In the data rows, 128 means zero.
Here are some points, each followed by its number:
[131 170 171 174  99 173 112 162 132  87  94 117  95 101 109  96 149 109
 122 120 162 149 131 133  87 147 127 157 137 127 100 182 133 113  70 109
  90 100  90 141 191 109  67 109 105 135 176  71] 0
[121 191 129 154 119 102 122 193  91 108 145  75  95 131  89 116 190  98
 142 182 172  97 101 153  87 188 189  95  85 147  89 182 133  72  91  78
  90 100 100 100 191 130  87 130 156 166 196  92] 1
[142 180 160 133  99 132 112 151 111 118 124 147  95 111 109  65 179  78
 122 192 152 179 131 122 118 178 158 167  85  96  89 162 133  72  80  88
 111 100  90 171 170  78  77 109 135 186 176  81] 2
[ 80 109 119 102 109 102 143 141 101  77 104  86 156  90 119 106 179 170
 142 110 100 179 121 102  98 157  76 157 126 106  79 172 174 134 101 181
 131  79 110 130 160  89  87 140 105 145  94 153] 3
[111 109  88 143 140 102  91 141 101  97 114 168 156 131 130  96 149 180
 122 141  80  97 111 112 159  96 106 167 106 137 110 152 174 165  91 191
 172 120 141  89 139  89  87 181 125 104 104 184] 4
[131 129  99 113  68 112 153 193  91 149 176  86 167 131 140 127 149 139
 132 141  80  87 101  71 190 127 158  74  75 178  69 182 123 113 132 171
 111 120 172 100 180 119  87 140 166 114 104 123] 5
[ 70 150 109 164  89 112 122 151 101 108 176  65 136 101 181  85 169 150
 122 130 111  87  90 102 108 137 117 115 137 168  89 152 133 113 132 160
 111 131 141 110 170 130  98 130 146 114 104 102] 6
[101  88 119  92  99 102 112 151 111 128 145  86 146 131 161  85 159 139
 132 161 100  67 111  81 139 137  76 105 126 178  79 152 102 124 132 150
  90 100 162 120 129 161  87 109 135 114 124 123] 7
[111  98 140 133  68 102 122 141  80 169 114  75  74 121 161 116 108 160
 142 141  80  77 162  81 108 147 178  95  95 188  79 131 102 124 132 150
  90 120 151 130 149 150  98 151 156 114 104 123] 8
[162 109 119 133  99 102 112 110 111 108  83 178 167 111 150 157  77 180
  91  79 131 128 152 112  98  86 158 187 116 127 120 121 113  72  91 181
 152 161 131 120 129 161 108 130 115 135 114 194] 9
[121 109 119 123 109  91 163 110 132 149 124 106 156 121 119 137  87 170
 122 130 100  67 101 102  98 147 117  74  95 168 100 131  92 134 183 150
 152 182 110 171  88 181 149 130 115 114 124 112] 10
New points follow, each followed by the numbers of its three nearest points above, looking only along the 6 directions in which the numbered points spread most, nearest first.
[131 129 109 133 160 102 194 121 152 108 114 117 136 142 109 168 108 170
 122 110 162  97 142  91  77 137  86  74 116 127 131  90 102  93 193  78
 121 151 110 171 119 150 169 109  94 135  94 102] 10 7 6
[101  98 129  92 150 153 112 162 121 149  83 137 136 101 130  65 159 139
 111 110 131 169 152 122 180 127  86 115 116  96  89  90 143 144 121 150
 152 141 141 100 108  89  98 140  94 114 135 102] 3 4 7
[121 119  78 133  99 153 174 110 121 159 114 147 105 101 119  75 118 150
 111  89  90 169 142  91 108 157  76 126 157 147 141  90 123 113 132 129
 111 120 110 182 139 150 139 109 125 104 124 112] 7 3 10
[193 180 119 185  68 122 112 193 111  97 196 178 125 173 171 178 190  78
 194 182  90 128 152 122  87  75 178 187 167  65 141 182 143 103  91 119
  70 161 151 151 160  89  98  89 187 104 145 184] 0 2 1
[ 80 109 160  92 181 143 184 110 183 159 186 158 167 131 119 168  77 160
 153 151 131 108 121 112 149 157 178 177 167 178 182  80 102 124 183 109
 183 192 110 110  67 191 180 151  94 125  94 174] 10 9 7
[152  98 109 123 109 122 133 121 152 139  83 106 105 111 140  85 118 119
 122  89 111 159 162 143 139 106 168 136  85 117 120  90 102 165 121 171
 111 120 131 151 108 119 128 120 125 104 114 164] 9 8 7
[131  98 129 123 130 112  71 100 121 118  94 147 125  90 119 178 128  88
  91 120 152  77  90 112 170  86 127 177  65 127  89 111  82 103 173 109
 131 100 100 171 180  99 118 109 105  94 124 153] 9 7 10
[142 109 150 123  78 132  81 121 132 169 104  96 115 111 150 127  87 109
  81 100  80 108 152 122 180  86  86  95  95 147 120 121 123 155  91 171
 131 110 131 100 119 140  87 130 125 155  94 164] 8 7 9
[111 119 160 102 140 153  91 141 163 159 124 168 115 121 130  75 118 180
 132 100 100 149 131 133 139 168  96 136  95 117 161 100 143 155 121 160
 162 141 151 120  67 109 128 181 115 135 104 102] 3 4 9
[152 129 109  72 191 184 112 110 142  67 114 168  84 131 109  96 128  78
 132 141 183 159 101 194 190  96 168 136 116 117 192 131 184 134  80 109
 162 110 121  89  88  89 139  89 105 155 186 164] 2 0 4
[193 160 119 185  78 153 133 141  70 180 165 137 156 193 181 127 149 129
 163 120  80 169 193 174  87 137  96 177 167  96 110 172  82 155  91 119
 100 141 192 192 160 171 108 109 197 125 135 102] 8 7 0
[142 139 150 113 160 122 122  80 183 128 104 178 115 101  99 127  97 129
 142 120 121 118 152 122 159 106 117  95 137 137 151  90 184 134 121 160
 193 182  90 100 108  99 149 130 125  94 104 153] 9 4 10
[111 170  99 113 191 173 153 182  91  87 155  86 105 142  78 137 159  98
 173 130 193  67 111 184 180 188 189  85 106  96 141 121 164 103 132  88
 141 120 121 120 119  89 149 120 105 197 196 112] 1 2 0
[101 139 140 164  99 132 112 100 152  77 114 178  95 121  89 106 138 129
 101 110 131 190 152 143 149 168  96  95 167 137 110 111  92 103 111  88
  80 110  79 182 160 130 149 109 105 125 165 123] 0 2 3
[ 90 109 109 102 150 112 143  80 101 108 124 117 125 173 109  65 159 109
 132 110 152 149 121 102 108 137  86  95 126  86 120  90 133  93 152  88
 141 110 100 130 160 140 139  99 115 114 114 123] 3 7 6
[121  98  99  92 171 173 133 110 121  87 145 137 125 142  78  96 118  98
 122 130 193 159 121 184 159 137 168 126 157 168 151 111 184 113 111 150
 162 110 131 130 119 109  87 140 115 125 186  92] 0 3 2
[131 129 119 123 181 143 112 121 152 149 135 117 156 162 130 116 128 170
 142 110 111 149 121  81 118  86  76 115 188 117 141 111 154 185 101 140
 193 131 131 151 108  89 128 171  74 145 114 102] 3 4 7
[ 80 109 119  92  99 184 112 131 101  97 135  75 105 131  99 127 138  88
 173 161 152  87  90 174 170 147 168  95 116 178 151 141 174  93 121 150
 111 131 141  89 129 130 149 120 166 135 196 112] 6 1 7
[ 80  98 150  92 140 102 122 131 152 108 114  96 136 111 109 127 108 109
 153 171 162  97 111 122  77 127 127 105  75 106 120 111 102 103 173 109
 111 151 121 161 129 140 169 161  94  94 104 123] 10 7 6
[142 129 119 102 140 143 102 131  91 108 114 168 115  90  89  65  97 129
  81  89 121 138 152 112  98  96 117 157 188  86  79 121 133  93 173  99
 131 120 110 130 149  89 159 130 115 125 114 123] 3 9 0
[121 119 140 102 171 122 174  90 152 108 114 147 115 111  89 137 108 160
  70  79 131 179 121 122  67 127  96 136 157 117 161  90 102 103 152 119
 162 172 110 120  98 161 169 140 105 135 104 102] 10 9 3
[131  88 150 113 171 132 133  69 183 159 114 188 167 121 119 116  77 180
  81 120 111 159 142 122 108 116 168 157 167 178 192  69 102 134 183 171
 172 192 100  89  78 140 169 161  94 125 104 102] 9 10 4
